How far apart are the two rows of each pair, measured in a hidden way? 0 means very close, and 20 very far. Two or three weighted sums of its numbers give each row a place; it is the straight-line distance between the places.
Array([0.04, -0.10, -2.53, 0.26, 0.29, -1.08, 0.21, -0.85, -1.46,
       0.95])
Array([1.04, 0.27, 1.04, -1.17, 0.95, -1.21, 1.26, -0.95, -0.81,
       0.98]) -> 3
Array([0.34, 0.05, -1.51, 0.06, 0.84, -1.13, 0.47, -1.05, -1.36,
       1.62])
Array([1.54, 1.30, 0.38, 1.23, 1.17, 0.43, 1.00, -0.07, 0.87,
       -0.52]) -> 9
Array([1.47, 1.10, -0.62, -0.83, 1.49, -0.38, 1.43, -0.45, 0.81,
       -0.21])
Array([-1.16, -0.33, 0.36, 0.45, -1.11, 1.42, -1.49, -0.14, 1.27,
       0.03]) -> 4
Array([-0.87, -1.75, -1.83, 0.58, -1.54, -0.76, -1.57, -0.93, -0.90,
       -0.34])
Array([-1.20, -1.88, -0.27, 0.06, -1.31, -0.20, -1.52, -0.64, -1.19,
       0.62]) -> 7
Array([0.02, -0.69, 0.27, -1.56, -0.14, -1.10, -0.03, -1.29, 0.39,
       -1.81])
Array([0.41, 1.39, 0.19, 0.68, 0.17, 1.19, 0.15, 1.81, 1.39, 1.43]) -> 13
Array([0.72, -0.33, 1.67, -1.35, 0.17, -1.22, 0.33, -0.68, -0.64,
       -2.05])
Array([1.42, 1.07, -0.58, -0.86, 1.54, -0.51, 1.51, -0.58, 0.74,
       -0.09]) -> 8
Array([1.47, 1.22, -0.57, -0.14, 1.30, 0.51, 0.98, 0.20, 1.23,
       -0.54])
Array([-0.93, 0.41, -0.34, 0.38, -0.41, 1.46, -0.38, 1.53, 1.45,
       -1.96]) -> 10
Array([1.55, 1.29, 0.42, 1.17, 1.19, 0.26, 1.11, -0.25, 0.83,
       -0.53])
Array([0.51, -0.42, 1.73, -1.34, 0.12, -1.13, 0.26, -1.07, -0.74,
       -2.29]) -> 11
Array([1.40, 1.08, -0.04, 0.78, 1.38, -0.45, 1.39, -0.53, 1.11,
       -0.02])
Array([-1.42, 0.21, 0.03, 0.38, -0.62, 1.46, -0.64, 0.60, 1.39,
       -1.80]) -> 16
Array([0.78, 0.06, 1.42, -1.10, 0.73, -1.26, 1.01, -1.03, -0.93,
       1.46])
Array([-0.86, -1.82, -1.83, 0.83, -1.77, -0.74, -1.65, -0.99, -0.56,
       0.05]) -> 7
Array([-1.43, -0.94, 0.72, 1.02, -0.89, 0.54, -1.17, 0.25, 1.17,
       -0.55])
Array([-0.86, -1.72, -1.86, 0.72, -1.68, -0.78, -1.63, -0.96, -0.74,
       -0.12]) -> 6
Array([-0.76, -1.69, -1.73, 0.25, -1.23, -0.87, -1.29, -1.03, -1.25,
       -0.97])
Array([1.52, 1.26, -0.63, -0.33, 1.40, 0.26, 1.20, -0.13, 1.15,
       -0.48]) -> 4
Array([-0.49, 0.53, -0.35, 1.72, -0.49, 1.51, -0.58, 1.83, -0.30,
       0.85])
Array([1.01, 0.31, -0.07, -0.01, 1.27, -1.27, 1.10, -1.01, -1.24,
       1.12]) -> 11
Array([0.70, 1.76, -0.28, 0.37, 0.64, 1.13, 0.74, 1.46, 1.46,
       1.00])
Array([0.04, 1.02, 0.49, 1.72, 0.08, 1.10, -0.11, 1.91, 0.44,
       1.37]) -> 6
Array([0.39, 1.45, 0.06, 0.61, 0.27, 1.18, 0.24, 1.74, 1.43, 1.39])
Array([0.33, -0.48, 1.74, -1.30, -0.04, -1.16, 0.16, -1.24, -0.66,
       -2.27]) -> 15
Array([-0.95, -0.41, -2.36, 0.61, -1.81, -0.87, -0.47, -0.27, 0.66,
       -1.14])
Array([-1.41, -0.89, -0.17, -0.18, -0.92, -0.42, -0.70, -0.03, -1.24,
       -1.38]) -> 11
Array([1.16, 0.28, 0.24, -1.38, 1.09, -1.30, 1.31, -0.55, -0.08,
       0.47])
Array([-1.28, -0.94, -0.72, 0.34, -1.39, 0.36, -1.09, -0.04, -1.09,
       -0.49]) -> 5
Array([-0.72, -1.59, -1.62, 0.17, -1.05, -0.87, -1.07, -1.04, -1.27,
       -1.12])
Array([1.27, 1.23, 0.66, 1.51, 0.90, 0.89, 0.72, 0.60, 0.67,
       -0.37]) -> 7
Array([-0.37, 0.36, 0.01, 1.74, -0.34, 1.10, -0.46, 1.85, 0.15,
       0.56])
Array([0.19, 0.77, 0.22, 1.84, 0.17, 1.42, -0.02, 1.71, 0.15,
       1.41]) -> 3
Array([-1.15, -0.55, -0.42, 1.61, -0.86, 0.69, -0.86, 1.21, -0.35,
       -0.56])
Array([-0.19, -1.24, -0.78, -0.27, -0.09, -0.99, -0.15, -1.06, -1.44,
       -2.34]) -> 8
Array([-0.65, -1.42, 1.59, -1.09, -0.25, -0.89, -0.35, -1.19, -1.03,
       -1.69])
Array([-0.33, -0.63, 1.69, -1.25, -0.24, -1.03, -0.19, -1.30, -0.83,
       -1.16]) -> 1
Array([0.98, -0.13, -0.66, -0.87, 1.03, -1.21, 1.14, -0.29, 1.02,
       -0.23])
Array([-0.40, -0.45, 1.04, -0.80, -0.17, -1.04, -0.14, -0.59, -1.28,
       -0.34]) -> 5
Array([0.82, -0.29, 1.55, -1.40, 0.24, -1.15, 0.37, -0.58, -0.63,
       -1.79])
Array([0.68, 0.17, 1.42, -1.29, 0.53, -0.77, 0.77, -0.57, -0.65,
       0.13]) -> 7
Array([-0.14, 0.76, 0.29, 1.81, -0.10, 1.09, -0.25, 1.89, 0.29,
       1.16])
Array([-0.32, 0.46, -0.76, 0.23, -0.18, 1.34, -0.17, 1.88, 1.47,
       -1.40]) -> 12
Array([-1.30, -0.50, -0.21, 0.03, -1.22, 1.17, -1.42, -0.37, -1.17,
       0.29])
Array([0.50, 0.73, -1.44, -0.22, 0.74, 1.21, 0.34, 1.83, 1.42,
       0.44]) -> 2
Array([-1.19, -0.17, -0.52, 1.47, -1.27, 1.41, -1.42, -0.21, -0.01,
       -0.06])
Array([1.50, 1.16, 0.12, 0.92, 1.33, -0.10, 1.25, -0.46, 1.02,
       -0.18]) -> 10
Array([-1.27, 0.01, 0.46, 0.48, -0.91, 1.46, -1.02, -0.05, 1.30,
       -0.49])
Array([1.43, 0.60, 0.44, -1.11, 1.20, -1.09, 1.54, -0.48, -0.66,
       0.28]) -> 5
Array([0.02, -0.40, 1.41, -0.97, 0.04, -1.11, 0.13, -0.83, -1.17,
       0.61])
Array([0.56, -0.60, 0.02, -1.51, 0.14, -1.13, 0.14, -1.11, 0.49,
       -2.24]) -> 10
Array([-1.25, -0.11, -0.39, 1.52, -1.20, 1.40, -1.41, -0.12, 0.11,
       -0.15])
Array([1.29, 1.10, -0.45, 0.14, 1.12, 0.79, 0.89, 0.49, 1.37,
       -0.36]) -> 3
Array([1.35, 2.11, -0.85, -0.30, 1.35, 0.89, 1.56, 0.57, 1.17,
       -0.03])
Array([0.16, -0.98, 1.71, -1.24, 0.00, -0.96, 0.16, -0.86, -0.87,
       -2.21]) -> 10
Array([0.59, -0.39, 1.67, -1.28, 0.32, -0.89, 0.53, -0.45, -0.77,
       -0.87])
Array([-1.19, -0.36, -0.77, 1.23, -1.45, 1.23, -1.47, -0.22, -0.38,
       0.02]) -> 6
Array([-0.87, -1.87, -1.72, 0.90, -1.85, -0.69, -1.74, -0.95, -0.30,
       0.23])
Array([-0.69, -1.66, 1.45, -1.00, -0.44, -0.89, -0.65, -1.06, -1.08,
       -0.81]) -> 5
Array([1.01, 0.04, -0.71, -0.55, 1.31, -1.22, 1.49, -0.39, 1.16,
       0.16])
Array([1.00, -0.22, -0.53, -0.99, 0.94, -1.25, 1.07, -0.26, 0.95,
       -0.38]) -> 3
Array([1.21, 1.82, 0.00, -1.32, 1.25, 0.16, 1.39, -0.72, -0.09,
       0.56])
Array([-0.41, 0.54, -0.30, 1.72, -0.42, 1.47, -0.47, 1.83, -0.21,
       1.09]) -> 4
Array([1.35, 0.96, -0.13, 0.71, 1.40, -0.63, 1.40, -0.57, 1.08,
       0.09])
Array([-1.49, -1.20, -0.63, 1.23, -1.18, 0.48, -1.16, 0.40, -0.69,
       -0.53]) -> 11
Array([-0.25, -0.61, 1.74, -1.25, -0.16, -1.06, -0.14, -1.28, -0.85,
       -1.46])
Array([-0.06, 0.65, 0.00, 1.86, -0.08, 1.38, -0.17, 1.85, 0.00,
       1.36]) -> 11
Array([0.91, -0.32, 1.49, -1.39, 0.34, -1.20, 0.47, -0.42, -0.68,
       -1.52])
Array([-1.03, -0.93, 0.59, -0.65, -0.98, 0.17, -1.06, -0.87, -1.12,
       1.04]) -> 11
Array([1.56, 1.21, -0.65, -0.52, 1.49, 0.02, 1.30, -0.31, 0.98,
       -0.35])
Array([-0.47, -1.33, 1.75, -1.15, -0.18, -0.92, -0.15, -1.27, -0.93,
       -2.15]) -> 5
Array([-1.22, -1.68, -0.15, 1.11, -1.23, -0.05, -1.43, -0.59, 0.82,
       0.47])
Array([0.98, -0.36, -0.25, -1.33, 0.51, -1.23, 0.45, -0.40, 0.71,
       -1.68]) -> 11
Array([-1.10, 0.26, -0.66, 1.28, -1.09, 1.46, -1.14, 1.25, -0.81,
       -0.15])
Array([-0.89, -0.97, 0.86, -0.77, -0.89, -0.18, -0.88, -0.94, -1.12,
       1.07]) -> 5
Array([0.99, 0.17, 1.24, -1.13, 0.88, -1.25, 1.14, -1.05, -0.88,
       1.26])
Array([0.89, -0.09, 1.05, -1.45, 0.64, -1.23, 0.80, -0.30, -0.45,
       -0.31]) -> 5
Array([-1.32, -0.71, 0.34, -0.54, -0.60, -0.72, -0.44, -0.12, -1.30,
       -1.63])
Array([-0.79, -1.74, -1.81, 0.40, -1.41, -0.80, -1.43, -0.99, -1.01,
       -0.65]) -> 9
Array([0.94, 1.04, -1.51, -0.96, 1.65, 0.78, 0.81, 1.55, 0.61,
       1.14])
Array([-0.22, 0.60, -0.23, 1.76, -0.36, 1.46, -0.39, 1.79, -0.15,
       1.22]) -> 6
Array([-1.22, -0.49, -1.96, 0.59, -1.70, -0.80, -0.62, -0.09, 0.82,
       -1.37])
Array([0.29, 0.87, 0.36, 1.84, 0.29, 1.34, 0.09, 1.58, 0.27, 1.22]) -> 19
Array([-1.42, -1.21, 0.48, 1.10, -0.93, 0.42, -1.21, 0.00, 1.09,
       -0.34])
Array([-0.86, -1.89, -1.56, 1.03, -1.84, -0.61, -1.76, -0.88, -0.03,
       0.53]) -> 6
Array([-0.93, -1.03, 0.72, -0.74, -0.93, -0.02, -0.94, -0.94, -1.19,
       1.07])
Array([-0.59, -0.76, 1.56, -1.13, -0.43, -0.87, -0.44, -1.13, -0.93,
       -0.05]) -> 4
Array([-1.21, -0.57, -0.85, 1.07, -1.52, 1.09, -1.35, -0.19, -0.64,
       0.07])
Array([-1.01, -1.95, 0.42, -0.50, -0.95, -0.53, -1.52, -0.88, -1.20,
       0.82]) -> 6
Array([-0.17, 0.61, -0.11, 1.79, -0.26, 1.46, -0.31, 1.83, -0.09,
       1.29])
Array([0.78, 0.86, -1.64, -0.66, 1.36, 1.07, 0.54, 1.77, 1.08,
       1.08]) -> 6
Array([1.40, 2.07, -0.87, -0.41, 1.38, 0.89, 1.63, 0.42, 1.13,
       -0.15])
Array([-1.28, -0.56, -0.12, -0.13, -1.24, 0.97, -1.41, -0.47, -1.18,
       0.45]) -> 4
Array([1.42, 2.04, -0.33, -1.19, 1.39, 0.35, 1.51, -0.68, 0.20,
       0.20])
Array([1.02, 0.10, 0.76, -1.50, 0.84, -1.28, 1.06, -0.36, -0.28,
       0.25]) -> 4
Array([-0.66, -0.87, 1.37, -1.01, -0.57, -0.72, -0.60, -1.12, -0.96,
       0.66])
Array([0.55, 0.76, -1.53, -0.30, 0.91, 1.19, 0.37, 1.85, 1.37,
       0.71]) -> 9
Array([1.46, 1.11, 0.07, 0.87, 1.36, -0.40, 1.30, -0.50, 1.07,
       -0.11])
Array([-0.84, -1.84, 1.02, -0.75, -0.65, -0.73, -1.09, -0.95, -1.14,
       0.19]) -> 8
Array([-0.93, -1.94, 0.57, -0.60, -0.88, -0.55, -1.42, -0.97, -1.18,
       0.75])
Array([1.52, 1.23, 0.26, 1.07, 1.29, 0.15, 1.15, -0.31, 0.94,
       -0.39]) -> 8
Array([0.30, -0.87, 1.78, -1.27, 0.06, -0.91, 0.24, -0.69, -0.89,
       -1.95])
Array([1.36, 1.12, -0.45, -0.01, 1.15, 0.72, 0.88, 0.30, 1.25,
       -0.46]) -> 7
Array([1.28, 0.68, -0.35, 0.40, 1.49, -0.94, 1.51, -0.52, 1.16,
       0.34])
Array([0.20, 1.30, 0.29, 0.76, 0.15, 1.15, 0.02, 1.81, 1.40, 1.47]) -> 14
Array([0.63, 1.68, -0.21, 0.45, 0.53, 1.16, 0.61, 1.52, 1.45,
       1.13])
Array([0.22, -0.24, 1.62, -0.98, 0.26, -1.17, 0.38, -0.92, -1.14,
       1.36]) -> 7
Array([-1.04, -1.93, 0.06, -0.23, -1.16, -0.36, -1.58, -0.80, -1.23,
       0.82])
Array([1.34, 1.26, 0.66, 1.43, 0.94, 0.80, 0.82, 0.49, 0.74,
       -0.42]) -> 6
Array([-0.38, -0.62, 1.70, -1.23, -0.29, -0.89, -0.25, -1.19, -0.89,
       -0.88])
Array([-1.32, 0.18, 0.29, 0.46, -0.82, 1.48, -0.85, 0.18, 1.33,
       -1.23]) -> 5
Array([0.14, 0.60, 0.89, 0.89, -0.02, 1.36, -0.12, 1.73, 1.34,
       1.40])
Array([-1.07, -0.40, -0.42, 1.66, -0.79, 0.79, -0.72, 1.40, -0.25,
       -0.41]) -> 4
